In the rows, zero is written as 128.
One turn sends every row of this set to another row. A few are shown first. Where does it send the rows asked after them?
gusem: [153 170 135 129 119 111 134 157 142 136 111 191 101 139 105 124]
vuze: [132 153 127 117 110 160 115 125 108 122 118 124 122 144 127 134]
Zud: [145 159 119 151 112 131 138 132 158 158 108 153 120 128 108  85]
Gesok: [163 154 121 123 110 137 121 139  92 143 130 142 112  98 109 143]
taba: [156 153 131 118 116 124 143 156 135 151 104 130 101 155 108 154]
dalo: [149 137 111 108 141 142 118 150 140 157 117 181  97 131 130 100]
rega: [138 126 115 145 135 141 153 150 117 110 125 125 118 151 132 139]
Vog: [120 176 128 162 114 131 153 172 139 131 117 134 119 125 121 118]
puli: [121 192 133 140 125 111 139 169 134 140 114 150 112 126 116 128]
gafum: [139 143 125 120 148 135 138 178 119 128 110 175 115 114 120 152]
dumo: [141 138 109 112 144 151 124 138 136 148 121 179 100 133 129  90]
mibi: [129 175 104 113 133 108 116 138 130 124 136 144  98 115 135 118]
fito: [187 148 104 141 106 132 151 134 117 115 126 145 113 121 138 111]
rar: [139 144 125 129 112 158 113 117 127 121 101 168 136 115 109 104]
korep: [167 130  99 138 113 120 130 123 153 127 119 141 127 105 118 117]
nepa: [123 162 123 123 119 130 132 143 138  93 116 159 137 131 123 138]
soti: [161 146 130 138 122 131 105 132 140 162  88 150  93 144 116 106]
vifar: [159 166 116 134 130 127 130 156  96 121  95 140 103  91 136 126]
Sen: [172 118 113 128 127 142 123 155 135 148 121 140 105 152 144 137]
loko: [131 165 127 161 107 149 150 153 138 149 114 152 121 115 105  89]
bim: [135 169 131 164 103 154 140 154 119 151 124 121 109 137 124 106]
loga: [169 117 115 140 130 149 127 149 127 134 122 134 111 153 145 140]
dov: [152 140 124 116 140 128 132 183 126 138 112 175 110 120 125 153]
Sekuf: [160 161 136 158 100 142 134 148 114 160 119 121 116 141 114 133]
Mav: [128 140 125 141 144 139 148 158 110 112 113 183 122 111 107 120]
Fozig: [129 133 114 134 142 160 126 125 107 138 118 148 101 137 125  86]
teto: [146 164  95 102 130 130 156 135 129 130 111 137 101 108 130  96]

soti goes to taba
gafum goes to dumo
korep goes to Gesok
Now find these:
Fozig goes to rega
Zud goes to Sekuf
rar goes to vuze
teto goes to fito
Vog goes to loko
Sen goes to dov

One turn sends every row of this set to another row. A few are shown first. Where does it send the rows asked after them?
did: [131 127  93 112 156 115 164 136 146 118 141 145 139 111]
fuper: [105 138 131 100 159 116 129 145 148 137 111 132 146 119]
Guvur: [119 154 139 125  97 117 141 111 130 131 128 146 130 116]
masi: [117 107 118 134 130  97 157 171 132 124 142 119 132 136]
gaf: [ 86 121 131 104 144 154 155 135 116 138 149 123 119 119]
nuret: [111 120 136 124 105  86 133 123 154 107 133 138 113 106]
kam: [108 133 110 117 110 111 143 156 124 161 121 126 127  84]
Nek: [136 122 116 129 121 101 143 167 117 124 126 108 116 101]
rofel: [109 111 120  96 120 141 110 138 127 105 152 108 135  97]
miru: [124 138 109 104 129  94 122 143 131 142 156 136 130  76]
nufuf: [122 113 116 135 118  93 159 167 135 130 140 117 139 134]
ditu: [113 113  97  89 110 128 135 140 113 109 129 138 102 121]
bape: [112 137 127  99 107 121 146 136 154 116 161 148 172 114]
gug: [ 89 100 121 125 138 124 151 134 132 118 153 133  97 121]
goled: [110 108 135 116 109 105 136 155 146  89 136 148 145 125]
kotof: [118 118 130 100 121  91 138 138 125 105 177 129 107 103]
tevi: [136 154 136 101 107 122 152 120 131 125 162 115 150 108]
puze: [ 92 112 119 140 120 121 141 157 132 150 129 140 152 104]
lub: [128 125 105 108 130 113 133 144 112 132 156 162 154  93]
zof: [110 121 123 126 149 148 160 123 127 114 156 120 114 121]
dosem: [ 88 105 129  99 143 129 143 143 119 127 176 124 111 117]
fegif: [112 123 125 115 124 132 172 136 134 112 112 108 108 107]
rimu: [133 124 134  95 123 132 154 137 128  98 129 101 139  94]
raz: [128 125 128 103 127 129 146 140 143  84 136 145 158 116]
Tibog: [ 92 155 148 105 114 130 131 119 124 151 146 135 132 101]
Rere: [114 130 138  99 152 103 126 165 114 133 152 133 142 138]
forin: [107 128 128 116 120 116  96 121 150 111 154 125 122 119]
zula: [121 162 125 106 137 111 138 144 134 156 113 120 123 112]
sim: [ 98 117 134  75 104  83 139 144 139 127 150 131 117 106]
Sevi: [137 134 132 101 128 111 144 131 119 103 180 118 120 106]
Nogo: [107 125 121 132 116 117 164 123 146 117 116 127 100 109]
sep: [108 131 129  83 116 131 159 152 133 111 116 148 151 135]
Taku: [107 140 110 100 100 142 147 131 141 140 150  99 139 124]
numo: [104 129 125 116  93 120 154 142 140 119 127 164 151 129]
Tev: [102 129 128 123 140 133 144 118 128 130 185 134 120 120]
piz: [101 114 119 138 116 121 136 152 134 147 127 135 161  94]
Gif: [130 146 136 107 135  97 120 161 121 141 152 105 132 107]
zek: [ 87 128 104  86 107 115 135 128 158 142 143 124 114 125]
ger: [ 80 123 128 128 130 134 145 121 130 143 155 145 109 123]
pog: [ 81 135 147  87 115 127 132 139 118 150 140 127 126  96]
bur: [102 120 135  72 109 123 148 149 112 123 113 127 123 102]
Dega: [104 139 125 104 165 128 139 143 142 139 114 135 146 122]
mon: [ 97 122 139  80 112 108 141 159 150 115 151 135 158 128]
rosos: [116 124 106 115 132 112 134 143 117 137 167 163 155  97]
bekas: [143 142 104 116 143  99 140 137 137 121 124 133 111  96]
zapa: [122 133 141 105 140  94 122 165 113 130 145 135 140 141]
fitok: [133 129  92  99 152 107 163 140 149 123 133 141 138 111]
Kiz: [130 139 113 122 104 133 134 125 117 112 137 131 112 143]

rofel goes to Taku
bape goes to numo
zof goes to Tev
Now find these:
miru goes to kam
Tibog goes to Nogo
Guvur goes to nuret
rosos goes to puze
nufuf goes to zapa

One turn sends every row of this set to another row. A few are shown first. Where does it send the rows asked after them?
gali: [106 115 115 159 136 144 123 159 112 123 117 124 129 127 138 124 122 143
 116 165 164 129 138 121 118 116 101 164 131 122 137 125]
Neduk: [123 146 137 130 154  96 121 121 120 138 108 121 140 115  88 119 166 139
 149 136 131 144 127 123 105 120 146 141 111 116 142 121]
Rer: [136 126 166 136 151 146 122 102 119 126 113 122 121 120 144 152 137 103
 138 121 123 117 128 155 110 138 139 132 131 117 153 131]
bamet: [121 110 119 147 148 113 107 111 115 134  96 135 147 126  87 119 161 110
 143 120 110 129 112 122 138 112 139 159 118 137 132 133]
debo: [105 128 118 116 142 125 122 157 123 105 112 145 113 108 131 116 133 150
 118 167 162 136 126 126 130 120 119 137 136 143 145 105]
bem: [156 138 149 132 158 109 132 127 127 124 110  93 147 123 117  98 149 132
 123 130 136 122 119 134  88 120 129 129 117 115 116 112]
Vizur: [ 98 116 120 133 111 142 105 138 102 108 111 129 131 118 130  98 134 151
 123 175 143 131 142 114 113 127  99 141 133 140 122 132]
butud: [149  92 117 109 108 155 146 118 110 116 148 117 131 121 120 111 122 114
 139 143 125 144 131 110 127 141 142 113 122 108 139 116]
pazab: [123 119 116  97 117 107 123 148 134 136 107 134 148 179 117 153 125 143
 121 135 131 131 132 132 111 130 119 150 159 133 150 135]
gapo: [128 127  99 112 125 134 124 140 125  95 163 117 142 117 121 138 114 111
 151 126 118 152 134 136 121 123 141 108 106 136 127 130]
zev: [152 106 130 147 155 128 115 118 123 119 101 105 154 136 116 100 143 104
 118 113 115 108 105 136 122 108 119 146 121 136 106 126]
zir: [150 102 119 110 124 172 127 125 110 126 150 114 126 141 110 123 111 102
 150 145 120 139 140 123 127 119 124 121 108 115 141 127]
laba: [105 123 128 116 137 134 101 140 108 102 115 153 125 123 135 106 135 131
 123 173 150 130 122 140 135 119 111 113 130 162 130 124]
taven: [132 106 122 113 113 115 134 152 127 151 108 131 151 184 126 151 125 142
 109 134 141 116 127 137 108 137 123 143 150 129 137 136]
boki: [101 115 117 146 144 121 113 163 111 119 118 148 133 123 136 118 122 126
 130 166 145 148 134 120 136 111 101 157 140 146 147 137]
Timil: [154 102 135 132 143 123 141 112 106 135 107 113 133  98 154 124 132 129
 138 125 117  94 117 132 130 149 144 132 146 106 130 116]
Difi: [110 102 129 162 125 149 109 141  96 121 117 137 141 138 147 109 128 125
 120 173 153 123 131 128 123 122  99 139 129 141 123 141]
sel: [122 147 137 115 160 131 115 121 122 119 126 102 124 103 135 152 129 136
 150 107 109 125 148 150 107 120 118 143 128 112 129 133]
karuv: [123 123 104  93 116 101 128 146 131 129 113 128 155 168 124 150 130 157
 109 133 143 116 119 141 118 140 133 127 153 129 133 129]
mov: [126 115 119  95 113 121 118 132 116 139 116 125 154 183 118 140 128 143
 102 140 141 111 119 148 120 141 121 116 144 124 131 147]
zunoz: [139 128 112 121 126 152 127 132 138  95 150 117 128 132 118 152 115 100
 149 137 131 148 132 132 113 124 150 123 113 129 158 113]
Vid: [120 119 114  93 106 118 121 144 119 145 113 117 148 174 108 138 124 157
 105 136 132 119 134 133 109 138 113 136 145 120 130 148]
soben: [124 119 112 100 124 101 118 147 129 133 115 139 160 183 128 154 126 136
 120 133 134 122 120 148 122 130 125 129 153 144 137 140]
Maruz: [128 129 121 140 134 114 123 147 113 148 108 107 122  84 127 141 122 140
 139 112 103  96 132 139 114 141 147 138 114 127 119 139]
fasu: [119 118 113  84 108 104 117 129 120 126 111 133 156 171 115 134 132 147
 111 143 130 124 119 134 124 145 126 122 159 131 142 143]
Kove: [148 109 101 123 122 154 128 157 115 137 150 109 128 131 111 133 102 115
 157 135 114 130 146 124 118 114 129 129  96 130 122 127]
vonub: [109 123 120 131 128 149 113 144 108 109 118 129 125 122 139 111 135 154
 112 168 165 110 129 141 116 124 112 118 118 141 109 115]
Muviz: [132 135 130 126 159 138  93 125 105 139 115 109 124 115 121 143 115 110
 150 122  98  96 130 155 134 120 123 132 115 130 133 152]
dezu: [149  99 102 135 104 130 139 162 121 133 138 123 133 117 120 128 106 111
 161 139 110 136 138 108 114 131 150 133 110 143 134 120]
Gelab: [129 113 152 136 120 113 126 117 112 135  97 131 122  90 134 129 137 116
 144 126  99 122 128 124 112 156 153 140 141 130 151 137]
Dogun: [139 102 101 117 111 131 145 137 113 109 159 118 145 108 131 119 121 120
 140 129 123 143 126 123 126 140 150 101 112 124 115 124]
likun: [132 118 128 122 147 101 119 126 103 128 122 120 146  92 152 125 128 129
 159 110  90 119 134 138 127 133 126 128 138 132 109 145]
biv: [152 101 118 138 110 142 139 140 131 116 135 130 132 130 128 139 114  94
 153 145 126 139 125 118 114 137 162 127 118 139 158 110]
Bifes: [133 112 108 145 147 128 121 121 130 125  94 103 139 120  91 116 151 129
 121 109 119 114 115 119 123 111 130 172 121 119 119 112]
gipi: [141 124 139 112 149 145 111  98 112 126 101 107 114 110 120 131 125 119
 146 136 106 107 130 127 133 133 126 149 145 102 164 125]
Fuzit: [124 105 122 105 104 109 121 147 115 152 110 134 156 180 118 136 123 139
 115 138 123 124 131 133 113 138 115 136 150 137 131 156]
daz: [114 114 120 146 154 123 128 168 115 121 120 152 128 124 148 126 126 129
 116 162 168 127 116 140 140 116 120 134 128 148 136 119]
reg: [148 125 141 122 149 111 114 117 127 108 100  98 149 122 107  82 144 117
 128 126 105 133 121 117 102 113 111 148 135 129 122 125]
Bop: [142 139 158 134 160  94 116 120 112 133 114 123 156 129 113 101 158 114
 145 140 126 137 117 139 103 120 136 114 111 133 127 134]
tib: [129 126 128 156 160 115 124 120 116 148 107 128 144 129  96 136 166 123
 137 124 143 118 110 140 124 118 156 140  99 121 128 120]

boki goes to daz
butud goes to zir
likun goes to Timil
Now find these:
karuv goes to fasu
Bop goes to bem

One turn sends every row of this set to another row. A few are shown first. Where does it send the rows asked after them?
fetog: [130 132  89 108 130 141 140 143  97 100 129 103 151 157 142  97 127  93
 119 149 112 149 163 136 120 117 135 136 153 111 150]
tik: [136 150 117 131 136 122 137 119 133 108 125 127 117 142 102 110 122 114
 154 113 118 142 128 156 119 102  90 141 170 113 171]
zavo: [122 116 156  89 122 152 142 151 109 154 120 103  98 147 139 129  86 106
 105 129 125 140 131 134 133 120  90  96 146 118 168]
Dasa: [126 123  76 128 134 147 155 121 103 112 138 106 141 158 164 101 132 115
 115 121 107 142 161 141 127 108 131 123 171 108 137]
vimab: [138 118  94 120 143 128 144 155 122 152 110 117 101 129 150 157 107 103
 114 142 119  88 112 133 131 103 119 106 157 109 151]
mede: [128 132  96 120 131 134 145 140  84 106 125  98 136 142 134  98 126  82
 124 147 107 148 163 128 112 116 130 134 158 120 146]
zilo: [165 133 118 116 129 148 137 113 132 117 137 120 120 130 122  96 150 118
 159 103 115 113 122 154 124 123 107 129 155 117 150]
Muvat: [124 123  83 139 136 140 161 119  89 118 132 102 127 143 156 102 134 103
 120 120 102 139 162 134 120 106 127 122 177 117 133]
lozo: [121 109 132 106 147 161 143 147 138 157 137 119  97 144 159 125  89 112
  96 114 122 149 117 131 156 117 107 105 136 127 150]
zami: [129 127  80 113 131 147 145 134 106 103 136 105 152 165 158  99 130 111
 115 135 112 147 161 142 128 114 136 129 160 106 146]
tos: [122 115 135  94 149 157 139 151 132 152 132 108 107 151 146 135  86 113
  90 122 130 146 115 140 158 122 109 107 143 121 157]
Gati: [134 117  93 123 145 125 139 162 131 150 111 128 100 125 146 148 105  90
 116 149 117  98 111 123 126 102 119 114 139 115 153]
zum: [144 143 125  80 154 152 106 145  83 140 124 125 146 132 136 129 121  99
 138 139 109 156 115 167 127 133  95 140 159 114 135]
tasi: [124 136 124 116 139 144 127 125  79 154 122 141 120 128 148 125 118 107
 149 114  94 162 126 158 107 107  67 128 176 113 135]
Lef: [124 121 106 118 140 152 127 113 103 152 134 152 127 138 162 119 126 114
 142 102 100 163 114 161 109 104  72 126 164 110 132]
nom: [146 127 107  81 155 160 106 133 107 139 136 135 154 142 149 123 128 108
 131 125 114 158 103 170 130 130  99 138 147 112 130]
Tida: [138 168 121 128 145 127 133 139 130 107 124 130 118 136 111 111 116 124
 158 119 110 146 139 157 140 108 101 148 174 113 165]
movu: [121 107 141 110 131 162 147 146 128 161 133 124  88 138 162 116  92 108
 106 112 115 146 126 124 142 114  97  98 133 127 152]
Razup: [125 128  94 135 135 134 155 127  80 115 127  99 125 136 141 100 129  86
 124 133 102 142 163 127 112 110 126 128 169 121 137]
Dig: [120 111 153 102 119 157 147 147 115 160 125 115  88 140 153 119  91 105
 111 121 116 142 132 125 130 116  89  95 139 123 161]
duf: [132 119  95 118 133 130 135 172 137 145 111 140 104 132 154 139 102  93
 123 155 114 109 120 121 120 100 115 116 127 110 161]
Kelit: [138 121  96 112 131 135 145 158 121 152 108 119 106 139 162 157 108 120
 118 142 116  85 123 139 131 101 115  98 162  97 157]
balu: [122 118 146  85 136 152 139 152 118 150 123  99 107 152 137 137  84 109
  95 130 132 143 122 141 147 124 101 102 148 117 166]
Vofev: [133 146 133  97 146 143 116 139  69 148 117 128 130 124 135 131 116 100
 148 132  98 160 126 161 116 122  79 135 174 115 137]
mip: [167 150 123 114 138 153 131 132 129 115 135 124 121 126 132  97 143 128
 162 110 107 117 134 156 147 128 119 135 157 118 144]
rizot: [135 124  99 107 118 138 139 168 129 147 108 132 110 147 169 146 105 122
 125 149 113  94 132 136 127  99 110 101 151  93 165]
nas: [132 123  99 110 119 136 135 174 136 144 108 141 109 143 165 137 102 108
 126 154 111 106 130 127 122  98 111 109 133  99 167]
tobe: [136 117  98 101 149 161 117 118 117 144 142 148 144 145 162 118 130 114
 132 107 110 161 102 167 121 116  88 131 149 111 129]
vafam: [149 133 116 125 128 133 138 106 133 112 133 122 118 138 107 102 140 112
 154 104 121 125 120 155 109 110  93 131 161 115 163]
kuze: [154 168 124 119 147 143 130 146 128 111 128 128 120 128 127 104 126 130
 162 118 104 135 142 157 154 121 116 144 167 116 152]

zavo goes to balu
zilo goes to vafam
tobe goes to Lef
Now find these:
Muvat goes to Razup
rizot goes to Kelit

One turn sends every row of this set to another row. A few are shown first. Where does it send the rows asked after them?
Sefa: [109 119 115 143 116 146  72 113 108 142 152 151 118 169 124  87 120 124
 127 130 128]
vune: [147 119 120 145 109 121 104  90 131 144 148 113 118 151 125  86 135 132
 124 115 108]
suri: [148 127 123 138 108 122 106  90 132 141 160 119 120 157 118  95 138 141
 122 129 114]
Sev: [108 121 119 137 116 123  72 141  95 135 144 148 113 136 105 105 108  82
 107 141 108]
Viteb: [160 104 118 127 108  97 108 107 126 125 133 104 129 119  95 102 126 120
 153 120 113]
rif: [111 126 106 135 114 127  70 137  93 128 134 154 116 135 100 115 119  78
 114 144 113]
fako: [126 141 100 122 116  98 102 113 145 145 163 142 111 121 126 132 150 139
 114 125 124]
rubad: [118 127  91 123  95 126  54 119 108 136 138 154 107 141 124 111 109 172
 137 119 109]
puv: [132  99 104 119 128  94  90 103 118 148 107 138 139 126  94 131 117 145
 158 123 139]
Nane: [156 102 125 130  96  98 107 105 125 136 131 107 129 120  86 104 128 111
 144 115 106]
Resut: [114 125  95 122  93 134  58 120 110 136 139 153 109 136 123 107 106 172
 134 123 111]
Bosor: [143 110 104 125 103  95  75 129 105 129 111 129 117 113  84 107 102  97
 129 140  84]
melem: [125  97 104 118 131  99  91 101 123 142 108 138 140 129  99 130 115 148
 158 122 136]
Ner: [125 134 105 119 112  94 107 108 147 150 155 142 108 119 129 135 143 138
 113 119 127]
rusi: [142 132 100 105 119 108  79 119 108 145  92 139 108 108 107 119 111 136
  92 139 100]
zav: [131 122 121 105 116 146  75 150 103 135 125 148 117 120 105 146 136 112
 129 121 138]
zupag: [143 135  98 101 118 110  82 109 112 148  93 137 112 108 108 119 114 135
  93 143  99]
dozuz: [126 123 124 101 111 142  75 147  96 142 127 147 116 120 108 148 137 116
 134 122 138]
rifo: [131 110 106 123  96  94  78 121 102 123 114 124 119 106  77 105 106 103
 125 144  92]
faru: [120 127  92 129  98 129  54 115 114 139 136 157 110 139 128 110 110 171
 137 118 113]
daro: [109 115 124 152 117 143  75 111 107 144 155 138 120 168 123  91 123 121
 127 132 122]
Gepem: [107 119 115 145 112 148  85 112 101 135 150 146 117 171 129  99 110 123
 124 132 123]
debiv: [140 127 121 137 107 120 116  93 131 145 151 119 118 149 127  85 138 139
 123 119 112]
sove: [124 137 105 116 118  93 103 112 146 143 158 143 107 125 127 135 146 136
 113 120 125]
gubo: [156 104 124 128 102  94 111 107 124 138 128 107 133 123  88 108 133 122
 154 120 105]
Kaze: [106 116 116 127 112 127  66 139 101 133 138 151 108 136 102 114 112  80
 109 144 113]
tukor: [140 111 108 130 101  96  73 128 101 130 119 133 125 114  76  98 100  94
 129 135  90]
bov: [143 128  96 106 116 108  81 110 114 148  94 136 110 114  99 122 115 136
  90 145  99]
defu: [126  94  98 122 130  97  98 105 121 143 110 133 137 128 102 131 114 147
 160 122 136]
Bab: [120 122 129 106 111 142  71 147 101 140 128 150 114 121 107 147 140 118
 129 122 137]

Viteb goes to rif
faru goes to puv
Sefa goes to gubo
Now find these:
Nane goes to Sev
zupag goes to rubad
defu goes to zav

